In the rows, zero is written as 128.
Each named turn below is shown by a few rows before and after it. Which turns, in which order, take the first row of each later pair to the second? The first pair is answered.
turn popu:
[117 132 122 126 122 132 136 136 120 125 152] -> [127 119 121 123 136 124 120 132 111 123 148]
[152 121 125 150 129 140 109 136  99 141 130] -> [136 139 127 157 112 151 132 140 113 148 138]
[133 116 126 112 131  99 153 141 146  77 143] -> [143 121  91 121 153 108 123  98 128  92 111]
[140 139 128 131 152 109 130  99 119 112 111] -> [122 157 136 139 131 122 159 107 133 118 123]
turn fad:
[117 179  81 130 128 111 123  83 166 107 112] -> [ 97 173  95 154  96 157 150 129 138 171 130]
[ 99 201 134 148 116 136 153 131 147 148 144] -> [111 157 164 138 114 129 145 180 120 167 164]
[111 133 127 146 118 126 139 119 112 129 150] -> [116 119 136 139 122 118 134 127 107 125 154]
turn ritup:
[134  76 153 117 148 118  95 171 103 117 129] -> [117 109 160 107 138 105 121 164 146  74 138]
[ 79  87 113 161  72 148 134 112 114 165 119] -> [110  51 116 139 108 107  89 100  98 139 107]
[127 129 169 113 116 107 158 169 157 104 164] -> [121 122 163 134 106 138 160 181 130 152 161]
turn Pes:
[123 118 130 135 131 137 126 103 105 184  89] -> [117 105 178 113 112 119 156 155 126 159 126]
[104 128 164 126 123 120 158 146 154  91 150] -> [129 127 115 131 164 117 107  81 134  94 104]
[125 126 122 138 120 153 147 117  91 173 124] -> [137 103 163 106 121 108 154 154 110 126 152]
[114 157 135 134 135 130 153 111 134 140 125] -> [123 145 148 118 141 108 151 124 144 114 133]

Between the rows of a pair lie two turns.
[ 99 172 118 127 107 162 135 124 146 120 123] -> [138 113 144  95 139 113  95 146 125  91 128] : fad, Pes
[150 110 126 123 151 127 105 117  93 131 112] -> [144 100 150 118 138 125 121 148  95 132 131] : Pes, fad
[156 115 125 114 154  94 121 170  74 141 128] -> [136 180  80 130 151 108 137 104 112 123  99] : fad, fad
[123 124 112  99 133 103 115 116 111  89 108] -> [118 125  95 118 127 132 113 115  85 134 100] : Pes, ritup
[131 150 132 112  69  89 137  90 126  70 136] -> [112 155 117 147  46 142 147 103  90 146 132] : Pes, fad
[129 159 100 124 114 137 141  81 154 123  96] -> [144 130  94 128 129 139 113  83 119 149  86] : ritup, ritup
[ 88 208 155 143 107 161 187  88 162 110 128] -> [ 88 203 164 135 108 153 190  96 169 101 135] : Pes, fad
[100 136 157 120 128 125 169 113 187  98 112] -> [117  74 178 126 130 141 148 168 126 157 119] : ritup, fad
[ 99 153 144 138 115 145 187 151 130 139 124] -> [139 129 131 108 164  91 132 112 130  83  99] : popu, fad
[139 123 137 144 106 131 128 154  91 175 129] -> [147 120 124 146 119 128 112 137  86 171 116] : fad, Pes
[135 127 127 128 125 117  97 110 155 129 121] -> [133 117 150 128 112 118 109 142 156 138 140] : Pes, popu
[149 117 119 117 103 118 131 158 174 105 147] -> [141 127  89 147  95 160 129 140 146 155 129] : popu, Pes
[118 137 154 116 113 129 154 151 142 118 149] -> [143 101 148 113 135 122 116 149 103 139 136] : ritup, ritup
[142 154 115 132 153 122 131 120 134 105  97] -> [136 143 115 148 141 147 133 141 109 149 101] : Pes, ritup
[129 176 114 127 152 108 133  55 177  55 114] -> [ 88 194 140 153  96 156 191 107 180 104 145] : popu, fad
[ 99 156 155 100 135  96 116 130 154  89 128] -> [ 79 180 122 135 121 147 122 110 132 148 112] : popu, Pes
[107 152 165 126 124 140 181 122 158 120 138] -> [155  93 160 109 170 110 114 116 107 123 116] : fad, popu
[114 163  97 145 149 151 109  76 118 140  90] -> [145  89 163 104 160  96  95 149 101 107 126] : Pes, popu
[142  89 145 127 121 142 111 150  81 177 133] -> [118 159  97 144 114 164 127  82 124 159 107] : fad, popu
[140 130 114 139 142 151 125 114 148 113 112] -> [138 108 130 141 130 163 130 149 128 138 126] : fad, fad
[137  94  93 139 158 134  84 110  87 161 113] -> [139  70 155 108 143  98 109 171 110 123 152] : Pes, fad
[116 138 164 179  84 143 148 162 106 173 123] -> [166 109 143 144 148  83  76 107 101 113  87] : ritup, fad
[147 113 125 130 137 137 106 118 112 123 128] -> [144 108 146 122 127 129 115 143 123 117 145] : Pes, Pes
[142 153 115  96 157 109 132  99 107 127 101] -> [138 128 158  92 134 105 153 155 100 137 133] : Pes, popu
[111 132 133 124 119 140 123 138 132 129 130] -> [111 132 132 119 122 131 121 132 140 119 130] : Pes, ritup
[144  53 126 119 148 153 120 154 103 152 136] -> [118 100  95 147 129 194 146 123 116 176 122] : fad, Pes
[133  97 169 111 124 110 123 172 111 116 149] -> [136 140 113 115 150 106 100  87 134  84 109] : popu, ritup
[135 157 137 130 127 133 115 103 130 120  98] -> [143 137 140 136 134 138 106 117 107 139  97] : fad, ritup
[104 145 130 157 121 175 119 142  72 204 151] -> [115 120 195 100 125  99 133 187 121 106 189] : Pes, ritup
[128 149 101 118 137 130 124  82 154 103  99] -> [124 124 158 104 114 117 155 153 162  94 141] : fad, Pes
[139 142 155  87 156  67 123 120 192  62 104] -> [126 170  82 144 156 151 106  66 136 167  57] : Pes, ritup
[128 115 148 126 121 118 124 153 131 119 148] -> [142 113 120 134 140 124  98 123 112 128 125] : ritup, popu
[148 139 132 128 157  91 110 139 130  85 160] -> [115 179 112 161 124 147 146 129 134 132 158] : fad, fad
[ 95 179 117 142 122 133 151 115 157 127 142] -> [139 118 108 131 164 113  85 110  98 147 118] : ritup, ritup
[124 152 136 163 126 201 113 103 127 160 136] -> [143  98 188 128 132 159 107 161 118 138 166] : popu, ritup
[118 149  82 177  95 176 143 121 137 180 132] -> [127 102 135 156  87 153 147 190 123 176 164] : ritup, Pes
[105 141 146 145  96 140 166 161 131 149 143] -> [143  85 148 127 132 112 112 161  90 149 132] : ritup, Pes
[122 143 137 116 113 106 134 160 145 114 140] -> [110 160 113 139 109 139 136 140 133 148 127] : Pes, Pes
[106 188 169 161 112 173 146 132 131 173 160] -> [165 118 162 132 178 121  61 114  84 154 132] : ritup, fad
[114 156 112 143 144 141 118 110 135 122 109] -> [111 139 153 134 124 134 141 160 138 119 139] : Pes, fad
[110  94 180 113  98 125 150 197 132 130 169] -> [143  89 159  86 145  77 104 147 143  73 144] : ritup, fad
[117 128 140 130 136 117 134 144 139 130 149] -> [112 145 119 137 137 128 132 118 143 133 136] : Pes, popu
[140 160  88 134 104 136 110 141  87 167 124] -> [130 164 107 131  90 137 129 159  99 167 140] : ritup, Pes
[154 118 108 127 121 132 145 124 109 152 122] -> [161 119 118 110 130 106 140 121 130 115 126] : fad, ritup
[140 129 154  90 129  70 111 100 146  97 130] -> [111 169 149 106 102  98 151 101 169 107 138] : popu, popu
[124 158 157 112 115 136 147 129 138 108 154] -> [150 122 159 101 140 116 115 133 114 109 150] : ritup, Pes
[144 108 162 110 121  82 130 180 143  82 163] -> [170  86 119 125 158  90  72 130  92 116 122] : ritup, popu
[125 153  98 156 105 139 152  91 166 133 108] -> [147 135 101 134 129 103 127  83 169  97 104] : Pes, Pes
[120 128 131 146 112 144 137 163 121 151 147] -> [142 123 123 119 142  99 110 131 140  94 135] : fad, fad
[118 168 127 122 122 163 156 127 143 127 144] -> [127 137 152 105 125 140 150 157 138 112 160] : popu, ritup
[118 124 154 110 147 133 123 152 142 126 142] -> [128 118 135 116 163 137 103 132 123 139 124] : ritup, popu
[108 173 144 104 111 108 162 125 200  66 144] -> [112 192  93 126 128 134 138  68 184  90 107] : popu, fad
[142 135 153 123 115 149 126 142 133 157 122] -> [153 132 156 105 131 120 115 131 148 120 120] : ritup, ritup
[102 106 116 100 150 112 126  87 143  90 116] -> [ 80 132 113 116 126 140 155  92 157 106 122] : popu, Pes
[132 176  97 122 132 124 125  84 167 109 127] -> [112 159 129 137  96 160 160 146 144 165 155] : popu, ritup
[141 109 105 121 167 118 114 122 117 129 135] -> [135 103 125 124 152 128 129 152 110 148 151] : Pes, fad
[122 109 157 129 116 113 172 154 148 126 154] -> [132 135  97 146 144 126 138  76 140 134 106] : Pes, fad
[ 97 130 118 158 135 126 122 131 142 113 107] -> [103 113 136 149 135 114 120 149 138 107 116] : fad, Pes
[129 104  90  85 155  96  53  62  90 167  87] -> [ 75 115 160 102  70 139 152 179 109 212 161] : popu, fad
[109 152 148 125  96 113 177 144 199  86 170] -> [114 108 139 158  90 170 157 174 118 193 166] : fad, ritup
[161 108 116 134 130 130 110 116  88 111  99] -> [127 156 123 143  98 148 161 121 135  97 118] : ritup, ritup
[126  99 105 134 154 132 106 100  79 125 136] -> [ 87 144 119 147 112 157 164 118 116 124 158] : fad, popu
[137 122 124 127 130 118 110 113 116 135 126] -> [129 123 148 125 116 115 130 136 128 128 143] : popu, popu
[120 129 106 128 139 135 113 105 120 133 109] -> [123 126 131 110 135 111 122 123 144  98 125] : popu, Pes
[136 138  77 153 136 156 110  92 108 140 104] -> [127 111 156 124 103 130 154 184 133 112 161] : popu, fad
[122 139 131 140 145 141 125 114 133 132 117] -> [125 122 152 130 142 129 130 142 133 126 131] : fad, Pes
[167  87 161  98 112  82 102 163 113 113 142] -> [116 185 125 128  76 125 161 110 174 106 136] : fad, ritup
[134 114 160 125 138 135 149 161 144 120 142] -> [131 141 140 126 143 130 148 123 168  96 128] : fad, fad
[160 112 127 128 138 112 102  94 131 121 106] -> [146 107 165 119 114 108 137 142 152 112 138] : Pes, Pes
[138 104  89 146 116 142  81 119 100 156  93] -> [137  78 149 120 101 115 106 186 116 129 135] : popu, popu
[103 149 116 139 113 145 156 125 137 123 123] -> [106 147 124 129 118 126 154 126 146 100 125] : Pes, fad
[125 140  95 153 158 123 113  81 148 134  89] -> [ 95 152 140 153 113 133 171 139 179 131 132] : ritup, Pes
[130 109 149 114 133 137 115 127 111 139 124] -> [114 133 155 109 121 137 141 126 141 117 133] : ritup, ritup
[114 131  96 165 122 156 132 129  83 240  96] -> [169  78 114 106 183  60  68 117  92 147  90] : fad, fad
[122 139 131 105 113 171 149 139 133 109 115] -> [139 124 113 107 132 169 120 124 110 120  98] : popu, Pes
[139 133 160  81 150 121 109 128 122 131 129] -> [121 146 168  92 130 143 133 146 124 150 140] : Pes, Pes
[128 112  87 142 130 131 124 105  84 166 100] -> [131  86 117 135 124 121 128 144  75 165 120] : popu, ritup
[140  99 123 102 126 102 130 123 115 121 117] -> [119 136 114 113 108 117 157 109 146 115 119] : fad, popu
[136  97 144  80 130 101  91 116 106  88 110] -> [ 86 147 142 117  73 167 157 138 119 144 128] : ritup, ritup
[140 123 105 131 158 143  78  87  97 169 100] -> [ 91 157 146 142  95 174 163 146 139 174 146] : fad, popu
[124 120 167 107 109 111 196 128 136 111 160] -> [161  78 151  95 150  88 136 105  99 114 133] : ritup, Pes
[104  99 133 148 106 144 145 152  99 164 141] -> [123  96 106 147 137 135 107 112  87 159 116] : Pes, Pes
[135 148 177 102 113  97 157 137 173  73 136] -> [169  77 180 104 136  99 104 160  97 128 125] : ritup, popu
[106 120 103 134 103 131 132 117 144 137 135] -> [122  92 117 117 116 107 115 129 137 124 141] : fad, Pes
[121 148 144 110 132 103 149 115 163  90 147] -> [112 138 128 148 117 161 149 128 112 177 140] : fad, ritup
[121 120  99 133 124 137 157 133 115 166 108] -> [136  94 127 106 133  94 149 152 126 124 123] : popu, fad
[131 150 142 121 126 110 147 137 154 105 153] -> [119 166 119 143 116 140 151 124 144 141 142] : Pes, Pes
[171  84 151  91 159  59  93 129 129  50 123] -> [ 89 201 101 158  89 162 183  88 175 104 117] : fad, Pes
[113 129 148 122 101 130 156 160 185  92 153] -> [147  66 134 132 132 143  94 165 104 156 130] : ritup, ritup
[139  81 120 139 136 100 102 125 111 120 126] -> [139  84 112 142 136 103 100 114 112 121 120] : Pes, ritup
[103 155  94 164 102 191 122 101 105 176 116] -> [143 140 107 110 149 100  83  68 144  62 108] : ritup, ritup
[138 113 123 119 152 109 111 120 121 108 119] -> [130 129 126 119 141 106 127 119 138  95 126] : ritup, popu
[156  75 128 135 156 133  81 136  64 155 105] -> [137 137  80 145 157 144  92  63 105 131  76] : fad, fad
[129  89 159 130 123 130 125 169 114 137 149] -> [122 106 164 120 119 116 137 165 141 106 156] : ritup, ritup
[151 106 120 125 153  94 101 108 119 110 100] -> [121 153 100 147 131 128 131  84 141 122  94] : fad, ritup
[112 151 146 117 126 121 154 126 173  86 135] -> [113 154 139 120 126 120 152 118 172  84 132] : Pes, popu
[157  67 120 125 137 115  94 133  86 163 120] -> [162  63 133 109 142  95  93 139  98 138 127] : Pes, fad
[131 116 128 145 118 142 123 142 107 151 129] -> [129 134 112 147 119 147 122 118 113 144 119] : fad, popu
[159  89 121 123 131 101  87 140 106 129 124] -> [147 124  85 140 131 124  91  98 112 142 102] : popu, ritup
[108 112 108 102 139 113 113 115 146  94 132] -> [ 84 124 107 125 109 157 140 135 133 144 142] : fad, fad
[122 130 116 125 156 127 126 104 155 114 118] -> [116 127 110 144 146 154 132 113 134 153 116] : ritup, ritup
[135 115 190  79 144  88 133 171 141  70 159] -> [121 175  82 143 156 171 106  63 105 153  88] : popu, fad
[132 112 147 125 128 124 138 162 133 134 165] -> [131 144 121 123 139 113 135 113 160 100 144] : fad, fad
[134 158 118 109 117 116 115  88 143 121 123] -> [131 127 159 100 102 114 127 149 133 132 152] : fad, popu
[131 165 112 140 134 100 134 107 146 155 142] -> [144 137 138 125 136  78 129 137 141 142 156] : fad, Pes
[120 132  95 153 133 165 126 126 103 169 124] -> [133 115 141 107 144  98 131 149 148  84 153] : Pes, fad
[144  99 122 112 151  92 114 104 128  86 121] -> [102 141 105 156 107 161 161 108 127 151 122] : fad, fad
[137 119 107 115 149 114 112 113 124 109 101] -> [116 141 125 116 123 115 151 133 154  97 125] : popu, Pes
[123 146 135 119 126 109 131 113 153 106 130] -> [115 155 114 137 121 136 130 101 137 138 120] : popu, Pes
[134  90 143 125 115 134 139 178  98 161 142] -> [124 131 146 102 115  98 159 150 161  83 145] : fad, ritup
[152 126 112 111 169  91  99  92 139  82 113] -> [123 129 166 108 121 105 161 162 161  87 162] : Pes, Pes
[147 128 110 136 139 153 115 113 125 150  92] -> [130 130 138 136 111 162 149 154 136 155 120] : fad, popu
[115 150 131 131 130 136 155 125 155 105 118] -> [110 150 129 141 127 152 157 128 146 124 118] : Pes, fad
[159 122  97 139 120 150 124 109 122 171 132] -> [174  99 126 107 132 104 117 131 143 115 147] : popu, Pes
[114 124 146 136  97 141 182 164 131 156 165] -> [159  68 134 121 144 112 115 149  87 154 140] : ritup, Pes
[145  96 119 122 135 131 107 121 112 112 113] -> [114 127 126 140 102 160 152 135 131 130 127] : fad, Pes
[ 97 197  91 165 102 164 145  69 167 121 107] -> [ 94 132 177 145  70 150 175 190 147 138 170] : ritup, popu
[142 111 126 131 111 140 113 140  97 152 119] -> [137 115 139 130  99 139 130 155 106 148 129] : popu, popu
